128 stands for zero in the data rows.
Some points, one per row:
[131 109  93 173  99  73 126  97 141 126 217 191 104  73  91 179 150  91
 159 200  50  76  92 128  96 135 143  90 119 143  22 110]
[109  68 114  90 154 181  59 120 111 135 100 146 147 183 152 109 149 145
 113 135 146 141 143 108 124  71  41 104  89 152  85 119]
[152  86 140 164  85  59 112 110 161 151 192 161 115  73  76 165 128 133
 151 156  63  95  86 102 125 107 151  75 119 140   8 106]
[ 50 174 137 135 109 128 149  88  84  87 169 151 115  57 151 110 140 134
  83 112 160 189  74 125 162 136 109 171 107 104  92 130]
[137 255  84 160 116  82 173 201 175  95 182 203 155 107 122 242 119 118
  89 178  70 188 114 175 106 165  87 171 173 196 136  84]
[181  43 145 150  85 142 167  87  87  83  67 192 134 105  84 161 136 158
 184  91 130 166  80 168  99 109 135 132  90 158  76  81]
[137 240 183 123 102  88 120 116  90 151 160 140 124 169 185 158 182 166
 152 120 153 204  92 131  64 170 203 180 125  29 116 142]
[154 230 110 179  43 195  88  89 170 126 107 210 135 103 119  65  83 173
 130 180  83 179  60  65  97 167 108 172 107 133 145 165]
[ 88 136  84 129 181 135 179 165  93 167  77 108 100 191 139  69 105 137
 114 125 208 107 109 180 210  79 192 159 195 117  80  95]
[133  73 136 115 124 194 153 100 223 134  91 177 119 145 181 120 124 155
 126  98  70  78 152 162 212 195 150 152 153  76 165  76]
[116  48  99 133  83 103 127 123 139  97  23 132  91 160 143 100 179  27
 165 104 148  68 147 150 163 138 101 211 167 132  97 117]
[103 104 105 128 127 101 205  97  88 106 114 166 137  98 156 165  89 122
 127 182 121 120 149 122 151 195  80  97  42 180 177 149]
[102  83 125 103 186 104 178 130  75 137  79 111 124 202 160  91 136 110
 124 117 204 134 121 173 217  76 172 153 218 143  70  65]
[134  95  73 104 171 197 135  63 176 125  80 151  82  98 149 172  39  87
  67 171 121 139 114 155 140 142 214  62 133 193 158 125]
[125 144 122  43 108 139 122 105  88 175 231 114 177 154 207 131 223  56
  31  65 128  88  97  75 133 130 103  65 180 190 207 148]
[172 199 140 168 130 142 106 178  79 187 140 195 124 124  38 137  67  70
 163 170 129 197 133 206 158 141 155  99 112 147 228 201]
[135 107 108 119 143 129 188 127  89 117 102 169  92 108 146 140 140 107
 153 184 133 125 114 104 128 194  67  96  68 203 178 176]
[156 116 196  69  74 119 125  46 219  64  86 130 146 156  97 169 211 197
  76 142 144  57 134 195 134 127 151 158 109 193 142 115]
[139  89  90 175  94  86 124  93 160 130 212 218 105  73 107 202 140  98
 155 180  60 100  94 133 117 127 139 106 131 147  22  92]
[ 49  99 223 101 150 159  95 116 118  99 133 113 147 109 144 122 104 183
 197 117 131 142 169 117  97  95  85 114 122 108 152 105]
[ 84 193 144 148 136 123 124 138  92  88 184 167  96  78 108 105 159 157
  48  80 148 155  88 131 201 127 116 143 156 104  72 175]
[144  86 140  84  67  98 132 108 150 116  35 141  94 188 116 135 171  82
 148 116 152  62 155 136 143 103  97 206 193 173 117 118]
[160 156 130 181  95  98  66 171 188 137 164  35 134  68 114 108  93 140
 119 146 180 149 154 132 186  55 102 141 184 145 220 157]
[175 210 120 170  48 183 110 125 164 153  87 171 157 116 124  55  71 179
 124 132 100 200  57  78 125 147  54 142 124 121 170 181]
[148 119 123 121 114 116 197 125 100 118 106 168 106  86 136 161  89  78
 148 189 137 131 131 106 151 193  64 105  51 198 181 145]
[105  94 162  77 202  76  88 120 151 194 130  98  71 151 152  99 141  52
 153 143 162  71  88 146 171 139 117 169 155 175  94 177]
[132 201 138 116  92 110  97 162 108 245  56 113 115 145 160  78 117 106
 150 138 114 139 181 100 138  80 125 110  74 135 158 142]
[103 102 101 121 171 104 170 178  88 130  98 116  93 174 119  74 107 134
 114 120 209 128  97 198 188  60 163 155 207 115  84  75]
[131  85 108 132 189 102  72 183  92 129 133 106  57  98 140  86 144 121
 121 109 113 134 129  61 135  99 174 172 142 114 124 112]
Here are 10 more points, each followed by its number:
[105 125 120 115 175 126 170 179 111 144  62 112  77 224 110  83 122 121
 118 113 193 144 121 202 215  72 182 150 205 103  80  62] 0
[128 124 108 131 143 122 215 135 100  89 130 157 137 120 174 157 102 105
 140 141 121 138 103 110 112 204  60  93  40 206 172 155] 1
[ 76 195 160 141 130 135 108 109  87  90 146 128 121  65 132  96 144 164
 105 101 157 179  92  97 204 134 121 161 130  91 109 148] 2
[171  66 123 149 102 134 141  96  81  63 107 177 128 123 103 135 166 154
 167 129 108 191  94 177 101 113 151 141  95 157 116  80] 3
[ 76  84 126 124 189 115 163 165 104 164  92 105  71 194 133  88 125 110
 101 103 202 128 143 185 200  86 143 149 200 129  60  87] 4
[155 201 165 103 160  67 133 159  84 135  70  59 156  56 163 141  96  95
 126  25 130  99 176 172 127 203  97  77 148  58 180  81] 5
[140 130 142 157  90  91  85 187 153 143 169  49 166 101 100 103 148 159
 114 179 197 126 151 119 169  64  88 159 204 148 255 138] 6
[182  47 149 157 102 138 117 130  86  79  82 194 141 100 104 179 144 152
 203 107 102 173  90 184 112 125 152 152  83 154  61  75] 7
[157 186 118  69 130 169 154 114  59 170 183 119 223 196 111 197 124 161
 118 110 165 102 201 114  63 103 135  67 132 123 143   0] 8
[133 167  84 165  99 130 158 201 154 164  73 137  93 174  45 155 192 139
 180 183  94 179 186 141  89  81  41 171 115  86 141 137] 9
Which of these numbered points is nearest to each point below, looking only along the 2 directions in which the first points spread most? Its number follows each.
[139 155  87 184  66 100  94  91 110 110 158 183 145 125 201 139  93 184
  85 154 104 133 127  96  66 123 186 127  94 161 141 116] > 1
[160 171 148 131 193 184  82 150  93 140 164 109 119  77 135  66 170 139
 153 123  61 109 125  99 125  82 131 146 128 103 164 169] > 2
[162 193  97 159 142 193 179 121 213  98 122 111 150  90  75 153 177 142
 110  73 138 173  70 105  84 115 196 103 102  77 136 167] > 9
[139  80 112 136 173 124 211 133  94 105 138 150 116  76 124 126 114 105
 121 184 132 108 102 113 125 196 102  90  32 195 205 171] > 1
[104  57 107 118  92 110 115 106 124  94  47 123 102 152 111  98 153  82
 155 125 153  66 124 146 124  95 109 222 182 159 115 127] > 4
[192 172 205 122 198  78  99 156  60 131  60  40 163  54 149 138  93  70
 122   6 130 123 164 166 114 214  83  73 143  84 185  84] > 5
[138 213 124  81 107 159 112 126  77 138 199  92 207 161 108 155 146 175
 120 115 174  77 199 112  54  61 177  43 121 150 103  32] > 8
[153 223  79 141 117 129 190 197 182 102 207 160 141  97 155 231 104 110
 102 141  46 171 140 170  95 136 116 126 169 187 111  89] > 1
Now 10 new points, numbered from 0 again:
[109 105 145  67 189 105  74 116 191 162 123  97  71 128 162 113 157  80
 135 194 163  70  93 152 179 138 102 165 147 158 114 213] 0
[ 97 130 162 164 143 163 175 118 195 130  71 172 201 158 109  97 134 133
 121 113 159  92  19  80 155 113 164 176 147  98 165 142] 1
[ 74  52 235 114 173 162  79 125 104  85 127 110 137 114 200 121 102 142
 210  85 154 121 174 102 118 103 132 142 109 118 169  82] 2
[111  83 111 111  93 216 142 107 199 131  95 147 128 103 155 133 100 163
 110  55  74 102 157 157 193 205 157 135 144  54 161  81] 3
[118 168 139 172 108 173 180 202 145 121 136 183 105 147 150  51 142 144
 206 164  83 119 181 118 130 136 130 176  62  68 130 129] 4
[161 152 146 135  79 205 101 149 181 106 102 172  45 108 124  58 159  94
  86 153 141 185 156  57 146  88 124 143 115  79 106  90] 5
[105  59  86  77 153 164 120 110 133 161 122 153 139 169 140 121 137 136
 101 172 151 123 146 116 116  81  24 129  71 165  99  96] 6
[147 144 100  43  98 181 113 113 112 192 212 147 162 144 185 125 232  59
  84  67 136  77  95  76 116 115  88  76 166 224 224 166] 7
[117 139 118 136 200  81  78 172  74 129 127 115  77 111 149 141 113 106
  99  50  94 123 147  83 163 109 127 132 175 103 137 103] 8
[158 131 157 108 216 184  37 157  66  88 189 117 135 109 102  72 159 127
 159 162  50  83 129 137 114  89 129 155 120 107 181 142] 9
The same question for these:
[119 153  96 138 187  70  79 188  82 142 113  98  70  92 154 127 117 123
  79  89  94 168 135  54 164 109 125 142 156  75 119 130] > 1
[193 221 152 119 183  58 140 147  65 148  71  29 157  63 118 161 122 105
 108  36 142 144 164 163  90 188  87  72 123  54 171  85] > 5
[156 199 128 185  76 182  96  90 161 131  84 203 126 112  95  59  84 181
 113 154  81 165  54  77 110 158  67 164  88 123 136 152] > 4
[ 90  55  94 103 161 170  78  77 159 145 110 156 137 162 162 114 129 136
 114 139 161 118 126 105 112  94  36 101  80 143  60  96] > 6
[129 193 164 134 110  85 125 141 105 213  85  90 138 144 153  76 128 114
 153  90  76 123 156  99 145  82 143 100  70 114 163 162] > 5
[ 86  20 215 121 130 188  97 126 150  54 151  93 139 152  77 152 117 184
 128 160 140 112  74 129 107 130  73 182 148  67 149 184] > 3
[171 152  89  63 111 152  93 111 124 188 203 142 169 168 204 131 242  17
  54  77 130  86  86  79 127 116 119  78 170 204 230 179] > 5
[ 93  22 183 102 145 184  89  99  87  34 133  74 132 142  66 122 106 166
  92 163 137 112 108 110 130  85  68 157 114  45 159 164] > 8
